In the data rows, 128 means zero.
Two rows play each game, the first against the second. How much does the first row win by? 15 is about a draw, 30 a big win and 0 a big loss. Wins can go round in a circle: one row can beat a second, the second a third and the third the first. Each row has two weighted sums of its numbers, A and B, taken from their middle values. A row wins by its A times the other's B, less its B times the other's A.
[151 112 111 127 111 138 180 151 162 155 151 148 148 132 140 111 119 113
 152 159 145]
[145  98  59  93  92 116 154 160 158 132 164 124 119 125 121  91 111  93
  94  97  96] >> 9
[123 129 159 144 143 125 112 139 102 112 130 142 149 147 164 135 122 119
 114 112 118]
[170 140 138 111 103 112 115 128 164 169 149 140 130 147 136 150 157 118
 144 181  96] >> 14
[121 128 137 146 114 130 125 121 112 129 133 153 139 142 108 125 123 136
 135 156 136]
[141 167 156 117 161 154 122 116 103 110 110 119 130 134 139 168 121 162
 127 135  96] >> 12
[123 127 136 118 108 154 142 127 125 119 147 128 134 116 106 123 143 127
 119 150 119]
[148 149 148 139 128 111 100  92  80  85 106 121 129 139 148 152 131 147
 137 132 161] >> 14
[144 140 143 125 122 137 143 147 118 122 120 126 142 140 153 155 177 147
 142 149 142]
[160 131 171 166 146 168 138 112 149 110 130 136 126 132 147 112 127 106
 130 147 160] >> 14
[103  95 125 139 144 177 182 158 187 165 147 138 123 102 136 135 168 119
 104 133 102]
[142 102  98 125 106 114  99 118 132 111 152 140 124 123 140  93 127 118
 143 157 135] >> 25
[149 128 149 137 108 119 116 134 138 122 119 112  93 100 116 120 114 127
 135 136 141]
[132  95 139 137 116 110  97  94 112 123  89 109 115 157 153 163 139 119
 160 154 137] >> 21
[113 105 155 159 105 148 127 132 191 180 147  84  84  87  87  87  88  93
  94  97  96]
[129 148 144 120 113 145 143 134 143 129 132 137 137 110  88 120 139 119
 130 152 130] >> 15
[138 144 131 141 124 123 136 116 118 120 145 111 126  97 132 117 132 133
 122  97  96]
[126 129 123 127 127 121 150 147 121 145 117 112 128 122 124 146 139 140
 136 166 133] >> 21
[139 146 155 161 145 106 111 108 115 138 132 122  84  87  87  87  88  93
  94  97  96]
[144 141 123  98 133 132 137 146 140 131 125 130 127 109  89 130 112 141
 123 124 157] >> 16
[149 106 101 118  77  94 115 120 136 131 144 156 120 116 147  94 145 134
 165 138 150]
[ 99  84 134 148 163 164 181 155 141 152 112 135 124 133 146 140 157 142
 158 134 122] >> 20
[137 130 109 132 104 116 128 130 139 112 111 124 108 109 139 154 171 156
 178 155 130]
[122 118 137 159 156 141 124 112 131 119 132 145 132 148 170 132 123 127
 147 120 142] >> 14
[159 166 178 170 124 125 150 179 151 160 123  83 126 124 133 173 150 152
 150 174  96]
[113 101  89 115 130 101 104 107 108 132 138 122 141 136 141 154 141 154
 161 132 154] >> 7
[133 111 132 140 141 101  97  96  99 121 136 114 119 137 101 118  86 117
 122 133 145]
[116 139 133 156 135 125 112 104 144 126 141 131 132 145 147 139 151 131
 140 106 149] >> 18
[143 137 138 131 109 109 108 117 106 123 108 119 129 126 103 119 112 132
 143 176 161]
[127 140 156 127 119  71  77 107 118 103 115 109  91 118 117 133 142 169
 159 135 140] >> 16
[130 152 139 150 112 105 113 135 110 141 129 105 132  87  87  87  88  93
  94  97  96]
[146 110 102 119 109  95  90 106 117 108 115 129 107 130 183 105 151 125
 151 140  96] >> 29
[113  85  84 124 101 126 127 148 124 119 113 127 134 123 183 187 138 119
 166 159 107]
[122  84  80  97  82 130 170 140 162 126 106 148 135 117 172 102 158 113
 136 152 120] >> 14
[139 117 127 124 139 120 113 117 109  89 100 124 117 130 127 128  88  93
  94  97  96]
[101 103 110 105 128 121 147 133 138 130 111 125 122 148 141 164 146 157
 133 107 137] >> 14
[123  87  92 160 114 123 125 111 113  88  76 125 118 130  87  87  88  93
  94  97  96]
[102 133 129 137 131  93  83 121 108 147 133 116 134 135 136 148 134 154
 142 116 106] >> 14
[155 136 147 157 129 138 142 130 156 119 136 152 137 156 148 125 125 128
 170 153 172]
[144 134 128 115 104 162 167 140 153 139 128 143 128  94 134 132 140 116
 108 147 124] >> 17
[112 143 139 126 153 137 138 171 161 149 121 106 102 128 119 152 145 174
 128 112 136]
[170 150 145 148 160 132 139 122 137 130 108 101  82 124  95 127 125 142
 146 158 153] >> 20
[101 145 140 139 179 130 125 138 105 108 111 116 130 158 148  87  88  93
  94  97  96]
[160 157 148 121 118 139 123 118 134 119 140 144 126 135 129 148 165 125
 131 154 144] >> 17
[162 130 142 122 109 139 129 101 152 111 122 119 110 108 135 144 147 110
 140 169 143]
[134 124 128 126 114 146 158 146 161 152 105  95  98 106 127 134 142 109
 116 172 120] >> 19
[133 126 126 124 109 122 124 142 116 118 142 141 136 121 101  87  88  93
  94  97  96]
[137 117 117 103 118 155 134 124 136 122 147 143 137 124 139 132 132 105
 121 164 132] >> 19
[154 142 159 127 141 152 132 130 105  93  87 105  93 111 119 114 122 132
 130 133 158]
[133 114 113 116  93 109 122 116 132 106 136 104 110 103 131 111 128 136
 144 137 141] >> 12
[102  91  91 147 102 102 107 116 128 116 108 148 151 140 166 149 124 125
 161 151 110]
[ 94 135  94  96 119 121  93  86 187 138 122 128 125 145  87  87  88  93
  94  97  96] >> 16
[159  98 103 165  99 121 124 103 110 123 153 189 171 144 190  91 145 130
 185 175 155]
[155 120 134 115 135 151 126 115 117  90 117 104  92  91 104 122 123 130
 146 151 176] >> 21
[131 154 118  97 142 101  87 104  95 102  99 113 121 140 138 156 145 159
 124 118 156]
[135 130 137 126 122 132 122 136 144 158 126 139 134 148 156 167 150 130
 164 165 149] >> 15
[143 150 159 149 142 139 157 150 152 112  86  89  84  87  87  87  88  93
  94  97  96]
[135 126 146 151 132  97 138 134 139 184 153 135 130 125 126 134 137 148
 145 145 124] >> 10
[127 129 135 128 158 152 140 140  97 107 124 109 121 139 126 129 124 122
 122 147 131]
[161 121 143 144 136 135 141 116 137 144 137 155 136 149 117 123 136 143
 145 145 142] >> 18
[155 158 163 123 113 126 132 111 134 132 129 119 100  94 103 111 145 102
 120 165 142]
[ 64 131  85 126 112  95  89  89  74 133 168 155 177 156  87  74 117 137
  94  97  96] >> 18
[ 92 156 107 117 129  99  88 125 139 151 129 115  84  87  87  87  88  93
  94  97  96]
[132  85 103 178 118 179 169 172 154 183 139 171 154  95 184 151 142  98
 188 178  84] >> 21
[158 162 138 115 130 134 143 124 122 124 111 119 126 136 116 153 111 147
 135 140 184]
[ 49 156  80 115 166 101  99 122 110 142 131 135 138 191 129 140 145 147
  87  76 120] >> 16
[144  99  90 126 112 121 112 115 141 115 140 118 114 132 165 105 149 123
 166 146 144]
[136 157 152 131 145 133 146 134 148 123 125 147 136 154 142 145 141 161
 147 140 158] >> 22
[128 105 104 106 105  94 114  91 139 146 155 147 149 142 126 127 129 124
 122 139 122]
[114 108 112 111 112  96 110 116 121 113 107  97 122 123 120 125 124 110
 107  97  96] >> 23
[149 120  93 110  96 111 121 126 127 121 140 157 138 129 135  87  88  93
  94  97  96]
[106 142 132 132 144  96  93 115 112 133 157 147 144 141 125 138 112 173
 145 114 150] >> 20
[ 98  92 114 120 120 117 120 109 113  95  65  85  81  87 102 118 133 152
 148 123  96]
[171 172 162 135 138 138 137 151 120 120 107  87 102 128 106 108 113  93
  94  97  96] >> 23
[124  90 101  83  94  79  91  90 111 133 134 122 117 129 131 136 127 115
 102 125 121]
[ 95  86 109 121 132 150 125 126 129 129 145 150 147 140 133 132 131 136
 138 103 117] >> 12
[111 119 103  97 120 124 117 121 105 108 103 105 120 141 118 131 169 143
  94  97  96]
[155 121 112 128 117 118 140 138 130 117 132 153 153 161 184 124 116 115
 119 123 158] >> 22
[144 101 146 151 128 168 166 117 134 105 114 124 135 133 139 122 114  93
  94  97  96]
[137 135 124 107 114 129 153 158 147 115 106 111  89 115 133 122 126 130
 106 104 145] >> 16
[151 162 152 147 110  77 112 120 137 141 133 144 140 141 125 141 164 157
 143 123 138]
[122 109 135 126 114 181 165 144 141 107 127 151 138 107 113  89 143 117
 148 155 136] >> 9
[105  95 122 142 127  92 129 117 151 161 161 153 133 145 149 137 124 136
 129 118 114]
[122  79 114 156 110 140  98 135 100 155 132 143 143 100 195 154 114  93
  94  97  96] >> 19
[115 115 121 124 126 140 135 138 118 112 114 112 111  98 117 127 129 140
 177 162 162]
[109  75  84 151  85 105  95 131 125 146 113 137 127 104 177 116 123  94
 182 162  70] >> 15
[124  79 101 149 107 141 121 128 105 113 103 128 120 107 164 136 136 119
 182 169 106]
[135  91  83  83 107 151 161 133 161 132 147 131 117 111 141 128 120  97
 127 170 150] >> 13
[122 110 121 137 114 110 132 116 127 107 136 140 133 132 131  89  99 102
 125 122 123]
[134 139 116 128  98  76 108  84 104 100 112  95 110 117 134 127 133 128
 129 136 139] >> 17
[142 149 164 134 122 127 121 142 148 168 118 117 110 121 113 146 128 125
 128 131 140]
[144  92 104  84  77 138 166 120 176 135 142 123  88  85 109  98 113  99
 120 165 145] >> 15
[129 119 105 123 148 143 136 147 145 125 151 140 131 159 156 121 128 130
 147 141 162]
[121 119 116 127 163 136 118 129 104 137 126 112 129 127 143 158 155 172
 145 127 154] >> 12
[100 117 113 124 163 149 117 128 101 109 122 137 145 155 131 144  96 139
 128 113 132]
[151  92 141 161 122 168 176 158 158 161 159 128 136 133 119 111  97  77
 114 151 133] >> 14
[128  82  81 105 104 140 166 137 174 148 151 145  99 104 125  95 122  99
 115 156 125]
[149 145 168 153 139 119 117 120 138 107 117  93 110 141  94 133 138 143
 156 133 142] >> 16
[160 132 122 113 113 111 110 108  87  79 103 117 105 129 123 121 130 138
 141 142 167]
[187 195 178 149 108 128 134 128 122 140 125  95 135 116  87  87  88  93
  94  97  96] >> 11
[117 168 134 137 138 143 159 115 136 155 141 135 164 150 107 122 162 167
 166 169 162]
[136 176 147 141 114 119 136 149 143 130 129 108 127 123 112 160 154 164
 125 138 149] >> 22
[126 118 122 120 128 110 119 114 116 127 117 124 132 131 123 125 125 134
 132 135 141]
[ 92  84 112 122 166 160 138 146 134 135 134 135 128 146 156 138 134 157
 159 136 153] >> 15
[152 140 148 142 146 136 170 164 166 162 144 151 123 151 137 120 150 152
 144  97  96]
[ 73 187 116 132 171  90  78 101  88 114 105  98 121 176 109 140 137 149
  96  99 126] >> 10
[116 110 127 123 147 126  88 112 112 123 101 101 102 129 152 167 179 159
 159 128 119]
[149 140 142 119 141 159 149 152 124 106 119 124 108 108 116 108 120 140
 132 141 189] >> 13
[110  87 117 110 116 121 121 141 135 159 131 126 124 112 140 131 161 136
 147 140 116]
[144 146 132 110 141 116 124 151 128 142 147 139 117 126 112 111  86 122
 117 115 154] >> 20
[112 101  96 112 130 167 148 106 147 119 137 131 156 161 135 145 121 121
 154 131 162]
[134 161 156 127 103 102 123 117 108 128 124 121 132 112  78 121 121 145
 126 136 149] >> 21
[144  92 107 140  94 147 157 126 157 132 157 160 152 124 175  99 123  84
 117 132 132]
[117  92  82  80 119 133 151 155 162 129 135 137 124 142 142 110 139 110
 133 153 134] >> 11
[114 131 143 147 131 144 162 158 147 155 138 121 135 116 117 150 141 141
 134 167 112]
[157 125 131 150 134 153 153 128 138 124 110  95 112 129 100 139 128 135
 130 131 131] >> 16
[153 128 165 169 144 154 143 138 109 108  89 126 128 151 194 173 150 100
 154 151 143]
[178 140 152 122  93 156 169 148 150 146 127 110  84  87  87  87  88  93
  94  97  96] >> 7
[133 131 112 154 149 141 130  93  72  53  88  96 121 131 165 129 154 146
 144 167 136]
[ 76 129 103 141 190 126 104 130 158 139 116 113 110 181 127 141 130 136
 143  89 155] >> 16
[116 107 103 133 126 121 125 117 134 140 135 134 138 124 167 161 184 155
 154 116 120]
[122  99 110  97  82  75  84  96 130 104 108 111 106 130 116 123 138 138
 135 123 127] >> 15
[144 131 140 113  72 112 144 131 157 151 127  98 120  82  89 115 143 118
 129 166 124]
[ 69 147 104 133 164 127 116 152 133 126 109  98 137 161 119 125 155 146
 101  86 133] >> 25
[140 154 147 152 141 114 116 102 128 104 112 110 100 143 115 153 176 170
 160  97  96]
[131 131 137 122 132  97 127 112 108 114 111 111 132 128 132 172 151 163
 160 138 155] >> 25
[ 69 120 115 126 131 114 120 135 113 145 133 131 148 162 118 121 133 150
 126  83 129]
[129 154 140 166 116 133 101 105 113 104 110 154 174 111 118  99 113 116
 128 165 122] >> 13
[ 96 147 109 137 179 130 128 127 130 106 101 116 106 153 141 110  88  93
  94  97  96]
[123  87 119 168 111 145 121 125 111 122 100 151 128 107 193 146 178 106
 204 168  86] >> 10
[115 127 111 131 168 162 138 145 113 139 135 129 133 120 121 126 123 150
 122 125 141]
[151 118 127 149 117 152 142 129 118 118  98 151 140 130 181 139 117  88
 141 147 111] >> 19
[125 130 146 140 120  76  66  63  85  99  98 102  86  97 118 155 153 167
 148 119 120]
[135 112 126 116 115 107 122 116 138 138 144 146 124 134 119 131 146 132
 148 136 137] >> 9
[153 124 134 138 120 107 139 151 167 168 156 135 127 122 117 120 118 136
 129 122 135]
[136 105 101 126 103 112 134 110 118 115 130 172 135 135 163  86 148 152
 156 141 131] >> 23
[137 127 139 136 131 104 121 111 131 144 120  98  90  93 103 128 133 143
 140 137 140]
[138 112 115  94 107  81  97 112 116 119 120 119 105 131 123 144 138 155
 151 123 140] >> 14
[159 136 153 153 157 132 141 115 120 142 127 149 138 133 112 100  97 107
  94  97  96]
[158 136 150 136 110 107 123 106 133 129 112 114 117 132 136 150 156 129
 132 150 130] >> 18
[165 156 153 129 118 116 124 127 138 149 149 138 156 153 128 143 150 137
 148 174 161]
[153 139 123 111 107 116 123 111 125 116 147 123 135 127 149 147 144 146
 157 147 188] >> 17
[147 112 106 135 133 133 115 119 112 123 114 127 116 106 137 115 131 136
 171 139 144]
[109  85  96  96 107  92 130 122 146 141 127 141 113 125 125 141 145 145
 155 126 117] >> 16
[151 129 124 105  89 130 122 118 126 130 133 126 132 125 135 145 161 124
 139 179 140]
[123 119 116 106 138 111  99 126  93 125 118 104 116  87  87  87  88  93
  94  97  96] >> 13
[162 115 117 121  77  91 105 135 118 102  95 116 114 132 151 138 117 107
 142 134 121]
[ 81 119 131 123 172 134 103 101 100 121 127 143 131 133 122 149 108 144
 127 106 139] >> 20
[116 105 146 146 148 141 129 121 125 135 124 138 128 167 136 135 126 128
 137 138 125]
[136 142 127 135 114  95 118 105 110 111 131 127 136 131 153 126 130 141
 129 126 133] >> 18
[128 136 136 100 128 135 121 134 134 158 150 137 154 133 121 162 133 141
 126 127 141]
[122 132 135 144 169 141 132 159 121 131 132 106 124 132 148  87  88  93
  94  97  96] >> 13
[137 128 135 132 134 136 135 125 109 136 139 120 127 113 119 137 129 141
 146 159 134]
[153 119 149 132 123 122 123 122 149 156 141 156 140 143 136 127 142 153
 163 161 149] >> 12
[134 150 125 134 121  95 114 144 120 149 128 133 134 151 114 104 142 152
 162 141 161]
[111 154 153 145 133 129  99 121 118 100 118 109 106 130  87 137 145 149
 129 126 126] >> 18
[123 138 148 165 124 154 158 156 145 140 120 115 130 104 128 116 144 116
 131 149 113]
[151 124 139 126 104  79 108 121 114 107 100 105 125 137 117 136 148 159
 174 132 140] >> 15
[130 148 159 152 125 161 159 116 132 132 132 146 143 114 124 120 113  88
  80 131 119]
[131 137 110 119 156 142 142 140 101 106 115 105 126 135 114 141 103 171
 154 132 155] >> 12
[146 146 147 133  96 107 127 128 139 140 136 135 129 114 116 102 133 131
 115 117 121]
[133 149 121 147 161 145 148 131 149 148 138 132 113 124 103 113 127 141
 141 118 170] >> 15
[ 92 110  84 120 148 115  94 110 114 101 110 112 108 136 144  87  88  93
  94  97  96]
[135 131 107 113 138 140 122 118 112 104 112 130 120 121 154 136 144 154
 141 117 147] >> 21
[145 140 153 138 101 136 130  98 139 128 129 145 139  92 121 109 145 120
 153 192 142]
[146 101  77  89 105 149 159 128 158 130 152 138 129 117 143 132 115  98
 132 186 148] >> 9
[118 108 108 107  79 129 149 126 119 122 119 147 173 126 130 103 122  92
 112 136 116]
[116  62  98 138 110 129 128 156 144 130 114 142 101 103 156 131  88  93
  94  97  96] >> 21
[120 115 128 100 115 123 123 140 141 114 102 128 119 125 145 125 133 130
 142 127 137]
[146 132 137 130 126 134 105  91  83 107 127 106 119 128 139 157 156 125
 127 165 142] >> 17
[ 56 163 103 102 139 142 118  83 131  88  88 119 154 179 129 171 183 122
  89  94 113]
[104  78  98 114 127 148 157 121 141 116 118 131 114 120 111  86 120  97
 141 118 158] >> 2
[146 151 145 130 135 128 143 152 113 119 139 133 149 146 120 116  78 111
 108 115 153]
[115 141 138 140 150 113 124 127 116 119 120 119 135 139 111 152 105 139
 139 119 146] >> 13
[140 129 146 131 106 100 111 113 156 144 162 163 140 137 118 127 127 141
  94  97  96]
[147 135 119 148  97 113 147 135 117 115 138 142 147  87  87  87  88  93
  94  97  96] >> 18
[166 153 143 134 132 143 155 155 106 119 110 126 146 122 130 109 131 138
 145 144 172]
[146 137 147 142 112 124 127 127 107 117 110 145 153 139 170 167 122  94
 147 133 138] >> 19
[120 103 100 151 120 124  98 135 146 146 143 155 130 120 169 167 135 113
 150 167 104]
[123 122 133 137 110 140 139 141 124 127 111 126 140 111 147 107 141 114
 114 127 102] >> 11
[110  84  99 132 129 183 158 116 178 116 120 151 117  84 139  97 157 127
 158 158 131]
[148 132 113 118 150 146 153 143 100 107 122 126 139 154 137 129 124 147
 127 143 170] >> 10
[114 180 187 167 174 128  90  91  81 122 129 117 135 131  91 138  94 113
  94 112 121]
[ 77 113 108 144 163 103 106  92  85 106 134  85 124 193 126 154 103 159
 152 134 158] >> 19
[114 112 117 119 111 129 138 126 158 146 124 123 137 130 114 112 163 135
  94  97  96]
[160 194 165 142 103  89 119 121 134 120 114 126 114 115  90 140 150 162
 155 159 170] >> 10
[165 129 122 111  97  87 116 123 134 131 148 139 125 160 131 145 150  93
  94  97  96]
[100 108 103 131 169 119 141 120 124 110 118 101 120 174  87  87  88  93
  94  97  96] >> 16
[134 150 150 116 149 139 111 141 109 128 134 123 142 134 131 163  88  93
  94  97  96]
[130 109 142 150 116 138 128 146 126 108 102 124 101 109 132 130 110  87
 135 140 114] >> 15
[126 130 120 118 122 105  81  88  82  97 121 110 133 156 143 151 107 139
 120 101 143]
[125 109 117 124 128 122 143 131 134 145 148 131 124 130 103 115  93 109
 103 109 109] >> 15
[138 140 133 125 109 146 159 154 164 166 164 186 172 130 119 110 145 136
 150 163 155]
[ 68  85  51  78 152 108  84  98 113 120 140 121 131 198 157 166 131 135
 147 134 158] >> 13
[118 151 142 116 138 117  86 119 107 135 115 116 140 130 138 165 126 153
  94  97  96]
[ 49 133  84 119 160 140 130 146 110 116 117  98 156 139 108 140 157 164
 105  78 109] >> 8
[136 140 134 125 107 182 168 143 142 112 109  93  92  64  76  88 158 120
 116 161 122]
[122  96 126 106 117  83  80 105 103 151 149 121 135 125 120  87  88  93
  94  97  96] >> 16
[119  88  67  64  76 141 164 127 159  84 103 118 103 120 161 140 155 109
 122 145  96]
[135 122 140 127 103 163 145 148 158 149 160 162 141 110 120 118 150 130
 135 147 140] >> 19
[127 129 138 139 122 148 169 135 142 165 153 139 117  86 103 105 135 120
 121 153 122]
[135 140 156 141 137  94  99 120 123 159 146 142 150 146 137 148 147 152
 131 118 126] >> 14
[ 81  99  83 145 187 129  88  74  86 129 163 137 135 142 110 112  89 123
 144 130 138]
[158 135 163 124 103 154 137 112 133 117 106 118 125  87  87  87  88  93
  94  97  96] >> 10
[ 79 113  84 114 150 102 112 101 103  91 100 111 123 150 141 135 126 137
 130  84 147]
[ 72  91  96 103 132 109 107  88 130 115  98 124 117 117 145 109 145 119
  94  97  96] >> 13
[121 147 156 143 154 146 134 160 153 169 153 140 141 128 108 122 115 139
 131 121 135]
[124 167 133 124 113 115  97 104 122 104 112  99 100  87  87  87  88  93
  94  97  96] >> 13
[109 104 124 100 128  95 106 125 137 110  97 110 103 142 138 163 168 155
 158 126 136]
[126 106 106 104 127 139 130 140 139 141 138 152 139 141 166 166 134 133
 140 119 141] >> 15
[133 114 123 137 130 118 118 148 148 168 158 133 125 135 135 134 144 132
 165 144 133]
[119 109 158 166 144 109 100 101 103 109 119 102 110 148 117 153 132 136
 138 109 100] >> 16
[136 145 164 153 156 157 131 135 117 133 121 109 144 134 112 141 119 137
 154 153 149]
[121 143 137 120 129 121  90 111 104 126 137 142 154 140 122 131 115 142
 131 129 146] >> 14
[115 118 126 115 120 126 130 157 135 129 136 130 152 140 117 117  96 112
 114 129  96]
[ 99 100 120 108 147 120 113 136 136 165 162 168 141 145 131 146 123 160
 153 113 131] >> 21
[131 119 116 118 137 148 150 140 115 103 109 105 101 106 133 123 107 116
 106 104 137]
[146 118 127 135  84  99 113 113 123 121 142 142 132 138 139  89 118 121
 130 132 145] >> 20
[141 114 115 130 103 130 136 135 131 104 132 128 132 147 143 131 131 162
 143 140 154]
[112 137 141 116 161 151 151 141 129 119 126 124 118 106  96 114 107 131
 119 112 144] >> 17
[131 138 158 155 128 112 131 120 129 132 107 121 122 145 137 148 133 108
 128 115 102]
[125 122 146 132 139 147 114 126 108  88 111 141 127 124 144 126 128 132
 141 128 145] >> 5
[ 91 167 133 164 164 123 119 134 111 147 158  84  84  87  87  87  88  93
  94  97  96]
[137 149 147 130 125  95  96 119 128 117 123  99 115 138 129 154 165 161
 120 128 114] >> 18
[107 116 127 117 148 110 119 127 134 154 142 102 105 169 147 163 130 154
 141 116 161]
[140 123 138 124 121 181 164 146 168 146 135 135 109  87  87  87  88  93
  94  97  96] >> 15
[160 144 146 115 123 126 136 142 160 146 142 141 129 133 123 126 133 120
 128 138 158]
[109 110 136 120 125  96 112 129 115 137 126 105 115 125 113 143 153 165
 145 117 121] >> 16
[145 134 132 130 128  97 118 122 133 124 121 111  88 111 109 125 124 114
 120 122 137]
[ 90 116 118 131 131 110 101  88 113 138 128 116 156 147 111 128 122 143
 133 116 138] >> 9
[ 95 142 134 102 172 206 167 170 160 134 137 165 154 137 130 158 108 139
 119 109 155]
[104  76  93  93 112 134 133 129 142 126 145 143 135 138 143 101 103  97
 109 146 134] >> 11
[140 146 180 165 153 135 126 135 132 129 125 123 149 152 143 134 117 122
 118 121 131]
[150  88  93 103  95 151 166 116 162 118 125 133 126 111  87  87  88  93
  94  97  96] >> 14
[137  93  93 114 118 158 168 118 137 102 114 114  93 112 132 118 129 128
 146 173 144]
[138  82  82 102  84 151 183 143 151 128 150 154 149 122 138 100 139 130
 169 163 142] >> 15
[145 133 137 158 137 126 112 106 128 146 145 151 138 145 174 165 152 136
 152 135 135]
[103 134 121 122 135 118 122 140 135 168 155 149 137 139 110 148 142 148
 116 106 111] >> 19
[118 147 161 142 158 138 123 124 106 102 116 126 127 120 134 118 113 123
 120 119  96]
[137 111  93 131 114 109 128 113 123 139 168 153 139 128 132  71  83 108
 118 143 135] >> 13
[144 166 144 132 140 138 131 145 142 132 143 149 149 148 115 138 131 144
 147 146 153]
[136 113 123 127 103 122 135 137 125 100 125  99  91  90 107 113 133 138
 139 140 130] >> 11
[142 129 154 140 112 167 152 118 124 119 113 139 140 109 152 158 179 144
 152 154 143]
[151 155 157 132 135 104 117 125 129 138 139 130  84  87  87  87  88  93
  94  97  96] >> 17
[155 150 117 135 119 118 119  90 102 100 122 129 131 146 162 149 139 133
 124 153 144]
[127 128 166 142 144 110 117 104 137 147 138 133 123 126 127 142 134 113
 117 125 120] >> 23
[168 150 125 109 109 127 149 140 130 117 139 119  84  87  87  87  88  93
  94  97  96]
[127 120 111 126 168 137 144 149 124 123 123  99  84  87  87  87  88  93
  94  97  96] >> 5
[167 163 162 149 110 137 129 118 124 125 132 122 114  77  96 116 154 126
 132 161 135]
[110 113 144 148 163 116 105 110 107 123 119  91  91 130 119 148 145 137
 136 117 111] >> 22
[118 152 143 132 133 102  87 103 112 134 168 146 138 142 113 140 127  93
  94  97  96]
[140 112 117 116 118 143 147 125 159 120 117 143 130 110 141  49  74  65
 127 169 165] >> 10
[140 113 100 143 120 152 151 110 112 105 159 158 165 130 171 116 132 119
 141 131 138]
[125 129 126 127 130 134 138 129 139 113 114 126 122 141 139 149 162 170
 154 130 157] >> 15
[168 156 142 119 101 153 182 151 167 141 123 110 128 111 125 146 178 136
 143 181 160]
[ 95 120 145 148 181 161 133 143 116 110 104 107 117 145 134 160 120 147
 121 100 121] >> 15
[129 125 127 105 101  98 113 117 106 110 111 119 121  96 102 107 128 142
 149 140 146]
[149  98 105 121  88 110 117  96 132  98 126 132 107 101 133  98  88  93
  94  97  96] >> 14
[132 101 122 162 117 131 104 119 103 127 121 137 115 103 157 144 146 104
 161 151 118]
[127 116 144 143 153 139 137 159 127 152 135 112 127 122 125 135 149 132
 151 117 114] >> 17
[147  92  97  91  92 160 163 116 132  78 118 140 136 138 169 146 161 129
 153 154  96]
[117 134 139 118 170 133 128 152 130 159 133 131 125 123 114 145  96 135
 140 133 157] >> 14
[132 130 142 137 139 112 109 121 146 134 132  89  96 108 108 137 131 135
 133 143 134]
[144 137 125 134 114 143 160 139 129  89  99 108 121 145 140 140 146 132
 131 131 137] >> 16
[ 93 138 151 149 203 187 162 152 124 131 120 114 123 117 125 128 110 141
 123 118 136]
[129 124 129 118 127 161 144 144 125 107 109  98 118 120 136 159 111 113
 102 111 117] >> 17
